In the rows, zero is written as 128.
Families of rows that turns and mirrors carry onto each other, the same ones carrying the whole set onto itself: the rest of each named row's family, in list order
3 families of 6 rows
mupa: [118 104 137 148 104 137 179 118 121 129 127 127 126 113 144 143 120 150
 112 158 144 160 137 130 124 138 133 114 139 149  97 114 135 120 139 128
 102 112 132 149 139 114]
dezam: [159 119 153  99 140 142 116 111 109 129  85 112 158 132 157 130 113 125
 148 140 107 133 127 118 128 161 106 118  85 148 131 119 144 127 150 133
 143 118 143 128 121 139]
gidur: [115 124 134 142 113 132 178 113 121 132 137 111 123 123 151 145 144 157
 120 138 126 149 120 127 112 132 114 111 155 163 103 111 132 133 123 123
  92 108 122 134 127 113]
Sikiv: [162 107 139 106 129 125 118 116 121 156  78 106 142 128 146 121 114 129
 145 144 120 108 121 100 120 160 106 141  97 152 135 124 141 129 136 129
 144 123 143 125 111 125]
Sefu: [115 113 141 146  97 139 166 118 128 118 117 126 122 118 165 144 144 160
 119 135 142 153 127 124 117 127 117 121 123 161  96 129 139 128 130 133
 111 103 122 140 137 103]
ket: [170 150 115 122 123 122 178 115 120 115 130 125 131 121 117 123 110 131
 129  94 101 126 130 149  77 152 134 140 134 106 109 137 125 129 130 109
 137 146 115 156 139 129]
tibik: [172 144 135 127 116 132 170 127 132 117 134 138 114 105 113 119  97  99
 124 103 117 116 139 141  85 144 136 153 130 105 125 150 110 131 121 108
 132 140 127 144 142 137]
ranob: [120 146 104 141 141 147 116 147 112 112 159 149 135 122 143 114 125 145
 116 130 106 162 133 144 141 110 134 127 132 132 110 110 106 143 133 117
 151 139 130 124  71 135]
vibip: [135 149 142 123 151 118 127 115 165 125 132 131 127 108 120 144 117 115
 156 107 167 115 140 103 112 109 158 153 114 113 115 127 139 139 137 155
 116 154 135 123 127 123]
Bukos: [155 107 133 110 136 142 121 110 108 135  79 110 137 137 164 108 124 145
 146 131 116 126 139 113 114 149 114 139  84 157 121 101 145 118 150 140
 142 107 140 132 104 132]
guleg: [138 121 125 128 132 148 114 116 120 120 162 101 129 136 108 102 117 130
 132 142 128  99 126 163 158 105 110 115 119 121 156 145 125 111 148 137
 105 118 112 113 120 167]
Rilor: [165 160 107 132 115 121 165 120 135 124 127 118 126 126 129 108 104  96
 117 110 103 131 140 146 104 153 139 147 138 106 110 146 111 134 135 107
 142 141 135 156 146 139]
Pakas: [134 135 126 121 121 153 116 114 131 133 153 127 142 135 117 119 125 114
 116 145 144  89 127 145 159 118 115 113 114 128 146 133 118  93 141 135
  99 112 115  93 124 161]
rif: [140 153  90 145 149 123 127 157  93 105 154 142 115 131 140 122 127 142
 116 122 120 142 128 157 125 105 142 127 131 134 124  97 109 148 123 116
 130 144 131 114  84 128]
kilep: [130 143 121 106 152 118 100 139 152 125 121 131 144 103 121 150 130 109
 140 120 158 122 132 114 105 110 161 155 100 108 105 135 141 130 150 162
 111 138 143 129 121 124]
fel: [126 139  89 157 160 135 121 145  92 108 139 141 127 119 137 113 139 136
 118 137 105 147 124 147 145 107 123 133 125 140 139 122 103 152 130 115
 147 137 132 112  90 146]
gadag: [143 112 134 131 112 147 107 139 118 125 159 106 133 148  98 113 112 127
 125 141 153 103 114 139 152 122 110 122 108 140 158 137 126  98 150 139
 108 114 118  99 120 141]
vasi: [138 139 133 124 143 117  89 133 154 123 128 133 144 116 106 139 132 121
 146 112 163 108 132 101 110 116 156 151 121 118 119 144 147 141 148 158
 137 159 115 118 126 123]

The rest of the family of kilep: mupa, dezam, ranob, Rilor, Pakas
The rest of the family of Sefu: tibik, vibip, Bukos, guleg, fel

Families of rows that turns and mirrors carry onto each other, the same ones carrying the whole set onto itself: the rest of each named row's family, in list order
5 families of 4 rows
livub: [118 140 128 124 148 132 126  89 142 130  85 115 125 119 121 134 127 121
 120 132 154  95 148 122 117]
der: [126 104 141 126  88 120 112 115 117  95 134 138 130 104 114 142 105  96
 153 134 126 117 137 110 121]
gulit: [108 124 125 144 122 103 108 152 135 138 139 121 133 141 141 128 143 131
 153  94  85 148 118 151 132]
belov: [119 119 151 143  90 126 104 125 118 104 118 151 141 121 104 104 104 112
 161 117 130 127 132 111 134]
tona: [128 124 122 124 134 143 140  96 146 139  98 124 115 125 110 130 103 111
 123 127 160 105 120 111  94]
besip: [121 109 102 131 171 134 133 150 139 152 127 145 117 130 131 140 139 145
 101 132 102 134 123 142 116]
Vetap: [136 116 152 139  89 119 113 135 120  85 125 128 124 111 146 122 114  90
 159 121 121 124 123 119 139]
Las: [112 109 123  97 153 132 143 137 137 117 142 145 111 113 123 137 125 150
  87 131 127 159 120 139 110]
keb: [136 128 121 119 163 124 150 131 124 149 117 136 114 126 120 156 126 136
 101 146 120 153 112 150  99]
Pugo: [127 121 125 123 147 117 139 122 143 142 131 133 118 123 128 134 121 147
  81 136 120 160 117 164  99]
bup: [136  93 131 114  96 109 125 125 118  96 140 142 129 105 114 121 100 119
 170 118 137 128 134 121 136]
veba: [135 134 117 147 134 124 133  89 137 137 102 136 121 125 112 135 106 116
 133 136 155  81 131 109 122]
Fav: [119 151 140 125 125 112  96 140 130 143 137 120 133 142 160 124 148 133
 127  83 113 152 112 147 129]
mugo: [141 120 115 137 145 144 138  98 145 126 101 144 106 127 122 126 116 116
 102 130 157 101 117 116 104]
zazo: [132 146 119 131 105 110  99 137 109 132 146 129 135 124 152 136 144 132
 154  88 113 151 108 141 134]
Tuvo: [124 133 134 139 146 149 125 113 132 131  89 158 131 121 106 122 106 118
 114 148 150 108 140 107 122]
Taz: [137 150 124 124 117  96 100 133 131 132 147 139 141 120 171 124 140 137
 145 104 107 153 110 144 154]
Rozo: [127 124 139 111  94 116 115 137 116 102 135 136 131  99 131 125 106  94
 172 131 136 108 121 113 138]
Pek: [136 114 133 109 156 121 147 158 127 143 141 144 106 136 134 128 117 149
  96 136 116 159 109 158 121]
Ped: [121 157 137 134 132  91 119 137 137 140 130 120 134 132 158 113 138 126
 153  83 122 145 127 154 149]

The rest of the family of Fav: der, veba, Pek
The rest of the family of keb: Vetap, mugo, zazo
The rest of the family of tona: Pugo, Taz, Rozo
The rest of the family of bup: livub, Las, Ped

